rotation steps, each row followed by its count of steps
The counts run from 0 to 327.
[135  85 172  98 142 144 141 159 181  91 137 130 187 134 110 156 149 132
 142 120 129 204 138 120 125 135 133 120 128 104 134 122 159  96 166 126
 147 102 140 171 144 119 119  82 159 137 103 131]  101
[178  80 146 149 137 138 154 127 127  85 152 141 179 156 132 126 111 128
 131 126 106 121 143 173 106  89 127 124 117 116  96 129 121  98 152 172
 142 120 144 126 104 121 157  84  89 159  58 153]  171
[181  87 150 134 132 137 155 126 149  86 157 131 178 159 146 143 112 125
 128 129 102 127 139 170 120 103 121 138 118 133  93 116 137  94 144 164
 136 118 144 125 114 121 149  76  83 164  60 154]  170
[125 116 194 136 132  78 132 141  96  96 128 144 120 132 161 111 128 126
 139 135 119 205 173 133 120 149 128 121 160  92 119 158 132 148 170 110
 140  76 100 172 139 124 151 101 146 132  95 106]  88
[135 111 144 114 141  82 100  85 121 137 105 102 100 105 158 147 159  87
  99 151 144  73 143 136 135 165 166 138 121 155 158 129 147 159 118 135
  85 112 130 136 163 122  75 138 172 128 103 121]  277
[123 176 119 125 127 107 118 113 115  82  90 121 162 139 159 139 125 101
 134 130 162 149 136 144 122 176  70 190 123 112 106 118  84 128  99  78
 121 147 110 134 137  75 125 140 140 134  99 158]  6
[136 202 131 109 139 134 102 156 154 104  97 129 132 116 192 124 184 108
 126 100  92 155 106 125 155 158 120 140 105  73 130 104 115 104 126 136
 139 161 116 153 161 119  95 123 130  98 114 104]  299
[118 142 105 127  98 162  91 126 133 119 135  85 158 120 126 141 145 125
  95 171 181 113 131  92 111 136 133 144 117 137 121 115 167 121  99  90
 125 154 186 206 110 137 110 169 117 105 126 138]  49
[122 168  88 129 104 115 134 116  96 152  88 155 119  94 107  96 141 153
  96  96  53 117 120 144  94 121 128 136 121 156 119 121  79 160 152 123
 102 135 108 103 120  87  87 144 120 145  95 123]  217
[ 76 107 102 145  89 186 136 118 151  97 124  93 168 130  90  96 116 125
 115 127 130 139 135 129  70  98 154 150 139 155 155 123 143 113 124 117
 109 123 172 160 125 111 111 116 152 124 102 180]  116
[163  50 129 146 145 152 116 116 151 106 137 139 136 148 122 141 133 113
 135 133 147 111 125 159 145  96 116 154 106 102 151 148 149  80 123 170
  95 113 166 128 131 133 133  91 119 190  73 128]  180
[122 128 114 181 119 146 104 116 137 146  93 110  96 142 103 140 155 152
 109 121 113 127 137 117 164 101  87 146 117 154 105 108 162 155 121 121
  85 162 160 154  73 146 102 145  74 142  86 100]  137
[151 112 119 139 113  85  92  93 143 135  98  92 127 137 154 137 163  94
  97 133 162  73 132 140 140 169 121 131  68 168 116 112 112 141 116 136
  80 152 137 142 102 118  79 127 145 124 101 145]  280
[166 103 102 113 142 145 131 150  88 114 179 155 127  98 126 122 109 122
 140 152 154 105  95 149 110 141  90  99 127 101 129 164 128  99 147 127
 134  97 125  98 133  87 127 203 122 176 109 117]  251
[ 70  91 107 142 124 151 126 123 143 117 114 120  98  68  74  97 139 108
  96 121 110 128 154 119 136  75 154 136 131 117 129 161 161 143 138 101
 159 108 175 142 128 145 128 143 170 113 106 164]  120
[106 132 131 122 114 138 128 116 158 176 116 124  91 126  97 154 154 150
  96 137 105 155 161  85 158 118 137 145  97 154 122 117 199 178 137 103
  94 113 162 137 126 132  84 147  98 117  92  97]  134
[120 119 186 155 127  75 127 148  99  88 118 148 124 124 161 100 127 123
 137 130 114 199 171 143 126 134 125 105 149  89 108 153 120 142 166 116
 156  88  95 159 113 133 162 106 146 122  92 113]  87
[181 124 126 124  91 113 145 114 114 104 135 157 167 123 128 132 101 145
 113 154  94 153 154 146 106  98 109 169 142 127  60 134 100 120 143 100
 157 114 133 132 101 111 166 112  93 145  73 147]  161
[125  90 121 150 114 167  72  89 157 137 130 118 117 141  99 115 128 100
 140 158 143 109 136 159 117 116 142 177 140 115 184 119 144 113 116 132
  74  93 166 137 150 114  95 133 157 174 100 112]  191
[106  88 119 154 117 133  64 114 189 126 127 115  78  91  98  94 126  86
 147 141  96 112 130 162 150 100 136 109 117 113 137 117 127 118 161 114
 151  88 149  97 113 118  95 169 170 126 118 132]  197
[170 102 138 123 135 108 145 117  97 109 158 167 125  80 137 132 111 119
 133 136  74 134 140 138 136  95 112 145 160 102  78 172 132 124 176 114
 161  78 115 127 131 136 166 131 108 171  88 135]  164
[119 135 120 164 128  70  90 135 107 128 100 120  97 104 162 103 162 102
 112  98 109  95 119 155 128 151 142  62  89 135 141 123  95 157 172 149
 120 126 109 137 101 106  87 148 160 123 115 111]  284
[142 146 100 145  72 123 129 118 115 135 107 140 127 134 127 130 114 173
 113 151  77 166 123 117 118 123  67 179 154 139  87 145 106 122 137  77
  90 116 108 135  81 122 132 157  78 160 113 115]  150
[124 102 143 108 144 153 118 159 132  96 121 144 127  67 120 109 186 124
  98 124 180 139 112  95 129 147 141 119 119 106 146 165 165 101 112 150
 104 146 153 182 163 168 116 133 166 120 112  97]  35
[128  84 175  87 134 127 147 159 173  95 147 134 176 124 119 141 138 125
 152 120 130 216 134 123 123 148 131 101 127 109 137 138 158 105 178 130
 143  87 132 163 141 112 110  94 163 133 115 134]  100
[123  71 133 118 120 129 102 147 188 128 133 153 117 124 101 100 129 104
 133 155 123 156 146 157 136  93 167 110  96  89 171 142 129 100 143 136
 136  72 163  89 143 109 128 123 165 123  83 118]  187
[138 165 183 104 155 122 169 126 154  62 126 111 158 134 174 126 139 107
 140 117 135 157 138 141 116 203 118 150 124 141 116 111 141 126 115 125
 126 140  92 130 170  98 107 110 153 101  92 153]  14
[178  95 164 107 130 127 172 112 142 112 181 128 136 133 171 163 113 118
 129 129  84 137 130 134 137 135 121 160 133 135 102 157 173 107 164 142
 125  76 113 124 155 137 130 107  91 173  91 149]  167
[110 145 119 137  94 110 134 156 148 153 115 132  88 136 121 130 134 169
 106 134  58 190 136 104 135 113 117  98 109 149 121 127 143 152 169  94
 110 107 121 101  78 109 104 168  86 112 112  96]  142
[118  94 126 131 124  69 101 129 129 112 102 118 120  97 133 108 134  83
  92 168 134  76 149 162 121 122 171  86 104 139 137 124  92 132 129 121
 158 120 131  99 118 108 116 158 181  82  88 141]  273
[118  99 145  93 145 144 134 171 136 105 120 152 130  70 105 104 182 132
 100 127 185 155 125  94 129 147 145 105 105 105 144 174 154 105 110 138
 122 138 155 167 159 157 124 126 174 111 112 103]  34
[170 100  99 127 153 143 124 138  78 110 173 161 142  96 111 115 109 118
 146 153 162  99  98 159 104 133  84 104 129  89 120 149 119 103 145 133
 141 112 135 119 123  89 143 187 117 179  98 106]  250
[127 128 154 138 154 111 148 126  72  68 118 152 161  82 112  87 137 117
 134  97 166 129 143 146  86 172  96 122 146 132  87 144 100 154 136 126
 136 143 107 151 135 102 133 133 171 137  89 157]  19
[126 104 142 131 136 168 117 147 126  97 127 126 126  83 126 102 183 124
 111 123 181 129 108  89 124 149 134 127 129 118 153 162 174  96 102 150
  83 155 154 195 158 166 113 135 155 135 118 104]  36
[ 78 110 111 144 107 194 137 120 149  90 120  89 164 142 106 107 127 125
 121 124 116 141 131 132  81  98 160 150 158 147 171 117 152 107 126 136
 102 127 172 173 136 119 105 106 151 139 102 168]  115
[130 187 131 107 163 140 138 143 124  95 129 143 114  60 163 109 156  90
 133 105 121 141 115 115 162 160  95 152 123  73  89 151 135 131 129 100
 177 137 117 143 173 128 126 158 134 116 116 140]  308
[134  88 169 105 154 150 128 144 167  88 126 135 194 128  97 156 155 136
 148 121 136 189 140 129 119 128 131 128 138 103 136 114 151  95 156 137
 137 128 154 185 145 120 118  75 158 145  94 126]  102
[146  64 124 110 128 114 163 137 106 129 168 168 143 117 115 123 103 125
 117 127 119 152 147 148  92 101 151 116 116 105 147 174 139 134 174 141
 127  48 136 107 149  98 145 114 138 177  76 135]  175
[146 158 114 152  97 138 109 115  97 138  91 139 125 142 123 147 134 178
 115 153  78 160 132 124 126 104  92 189 170 135 113 123 128 129 128 105
  80 138 124 159 109 132 119 141  73 165  94  83]  148
